rotation steps, each row followed by its count of steps:
The counts run from 0 to 501.
[152 168 118 104 155 109 150 133 130  89 133 119  42  79 100 141 110 139
  84 120 114 123 128 153 160 124  83 144  97 113 119 104 119 115 187 138
 124 149 158 147  87 120 130] -> 462
[159 123 153  86 191 147 119 127 112 157 110 139  85 163 118 140 140 150
 128 102 136  94 155 130 135 119 106 132 166  84 114 123 123 117 178  95
 122 141 134 112  84 121  82] -> 41
[153 124 137 117 190 114 133 143 121 146 104 109  86 164 106 126 131 146
  85 100 130 133 154 143 160 142 123  96 136  89 102 131 149 119 198  94
 137 135 158 106  61 120 129] -> 399
[150 184 108  87 142 113 145 134 115 104 118 117  85  81 113 152 135 119
 110  97 107 137 135 158 143 116  57 156  97 134 112 121 131 106 183 142
 125 142 173 148 122 123 118] -> 365
[139 159 104  86 152 137 166 130 148 105 138 116  82  93 147 132  96 130
  98 131 134 123 109 134 117 137 105 118 121  99  84 107 122 108 178 107
 121 132 197 115  96 108 108] -> 111
[108 173  96  97 193  91 141 158 122 127 147 139  74 109 121 147 118 121
 108 124 109 137 150 155 124 112  64 123 116 135 113 126 131 119 166 127
 125 105 172  91  93 123 115] -> 187
[117 164 129  58 180  83 104 177  90 164 106 124 102 139 122 156 145 172
 107 114 127 107 148 128 141 114 100 132 137 133 122 114 105  93 173 108
 109 145 142 141 130 130 121] -> 351
[169 128  80  63 127 144 108 139 126 118 115 111  83 106 116 120 145 152
  63  96 128  80 113 126 105 121 122 142 131  91 120 108 124  84 198 117
 140 142 158 163 120 110 119] -> 426
[124 140 172  97 211 104 133 145 129 123 138 129  93 123 129 154 103 172
 111 131 141 123 121 140 145 140 135 108 147  97  96 107 124 114 188  90
  94 156 161 101  87 140 118] -> 295
[102 154 110  65 184 101  84 156 103 143 107 114 100 147 107 146 128 177
 103 116 132 110 155 114 126 108  96 108 112 124 111  98 113  73 149  89
 142 115 134 137 110 115 127] -> 254
[168 129 104 108 168 126  91 142 102  95 101 123  82 141 133 122 144 172
  59 111 135 106 141 123 135 119 111 101 142  96 114 102 157 111 195 101
 143 113 174 135 109 131 131] -> 48
[175 161 134  80 135 128 154 129 122 149  82 104 122 134 136 119 129 133
 119  89 132 122 137 143 143 155 100 115 149 124  61 106 126 114 194 110
 125 146 194 143  88 103 110] -> 35
[191 137 107  86 139 159 147 136 123 105 110 134  89 137 158 112 148 119
 108  88 124  97 128 123 125 142 115 121 163  83 102 109 123 117 202 128
 107 128 203 133 114 115 102] -> 128
[146 132 156  80 168 128 108 134 106 124  84 119 130 107 126 139 118 178
 107  92 120 125 131 154 125 124 116 101 179 119  68  94 140  96 168  99
 146 131 191 148 115 123  89] -> 413
[167 153 121 136 166 132 157 127 125 135 116 110  69 152 109 124 124 135
  94 112 140 115 149 131 158 136  78 127 117  88 113 122 138 147 183 102
 132 110 156 130  60 102 127] -> 302
[163 142 164 115 186 112 127 134 114 131  81 110 105 149 121 136 119 172
 118  93 130 114 154 126 158 136 100  91 165 109  87  98 122 129 160  95
 120 128 173 145  76 117 111] -> 217
[140 146 104  68 173 114  85 163 101  91 105 129  96 122 119 134 151 144
  92  91 107 108 150 124 143 105  95 109 121 130 125  89 126  97 183 134
 125 122 177 140 144 132 146] -> 346
[107 112 124  59 182  97 107 145 127  96 130 105  74 106  98 152  86 154
 102 106 120 106 136 146 132 114 132 125 113 122 120 101 100  89 176 130
 137 168 133 145  92 123 140] -> 79
[159 153 153 106 171 157 112 115 102 149  84 126 103 167 112 144 154 146
 127  97 139 112 161 141 149 125  90 132 144  89  97 119 149 114 170  90
 134 125 151 113  86 116  84] -> 319
[118 172  93  59 151 101 124 149 127 154 127 100  78 140 111 137 115 152
  91 125 149 101 130 109 141 132  94 141  81 114 129 120  88  79 174 102
  97 145 122 132 106  91 137] -> 173
[141 178 128  67 155 129  92 136  97 142  83 104 127 125 104 161 160 167
 106 109 153 125 143 141 143 114  89 150 105 107 101 106 129  80 170  88
 125 141 134 144 118 119  94] -> 432
[130 185 128  93 197  72 128 183 107 126 127 135  87 116 126 152 137 147
  96 120 120 124 145 123 145 112  59 116 112 132 127 116 115 118 169 108
 110 114 159 109 108 129 129] -> 367
[155 143 112  57 143 136  99 138 100  93 107 135  94  94 125 138 154 125
 111  87  99 110 136 145 119 111  83 136 136 123 126 105 137  77 190 148
 133 145 175 158 143 131 115] -> 345
[116 143 116  61 170 134 105 129 103 161 125 103  82 156  86 154 133 151
 102 115 146 106 148 138 139 113 115 146 108 107 114 140 118  81 177  89
 142 160 110 122  89 113 106] -> 436
[150 176 171  80 173 112 134 138 114 110 117 117  85 120 115 161 110 157
 121 127 147 115 124 147 174 138 109 149 113  88 122 103 101 114 181  99
  78 171 156 130 104 131 120] -> 97
[162 154 124  75 161 137  93 122 102  74 118 131  83 125  92 159 136 132
 110 104 123 123 141 136 173 105  96 141  82  99 152 108 131  92 187 131
 116 152 143 136 136 131 129] -> 262
[ 99 138 131  65 194 108 109 134 120  99 132 118  71 108  89 159  88 149
 135 108 115  98 156 134 132 100 102 114 116 117 120  97 103  80 146 128
 149 145 142 133 105 112 110] -> 357
[126 171  92  50 143 109 164 136 133 127 139 107  79 101 123 134 107 105
 122 113 123 118 123 142 122 132  85 149 103 114 114 127  95  93 184 131
 118 143 166 124 105  92 115] -> 91
[171 184 114 105 153 117 177 154 127 131 122 127  79 135 145 121 120 131
 122 113 125 109 146 123 140 133  56 136 132 106 103 110 116 138 166 121
 102 108 183 134  91 107 109] -> 386
[153 155 151  99 153 127 160 117 145 109 109  85  87 113 113 129  99 141
 107  96 127 133 129 154 170 162 124 105 116 100  90 106 116 114 196 106
 117 163 174 133  68 114 127] -> 297
[130 129  91  72 162  97  95 168 110 133 106 101 103 118 122 128 139 156
  63  92 105 116 134 120 115 129 115 105 140 139 110 115 129  91 189 112
 143 137 159 152 119 121 155] -> 249
[128 123 123  80 193 122  79 138 103  93 121 132  66 143  92 155 120 164
  94 111 124  90 153 115 145  96 113 113 134 100 141  92 124  94 160 121
 145 135 129 135 106 131 136] -> 161
[169 178 154 104 171 114 141 144 119 104 118 127 114 121 144 146 125 148
 123 123 146 123 123 123 162 135  95 116 141  89 100  83 114 112 178 102
  70 134 197 123 121 127 110] -> 113
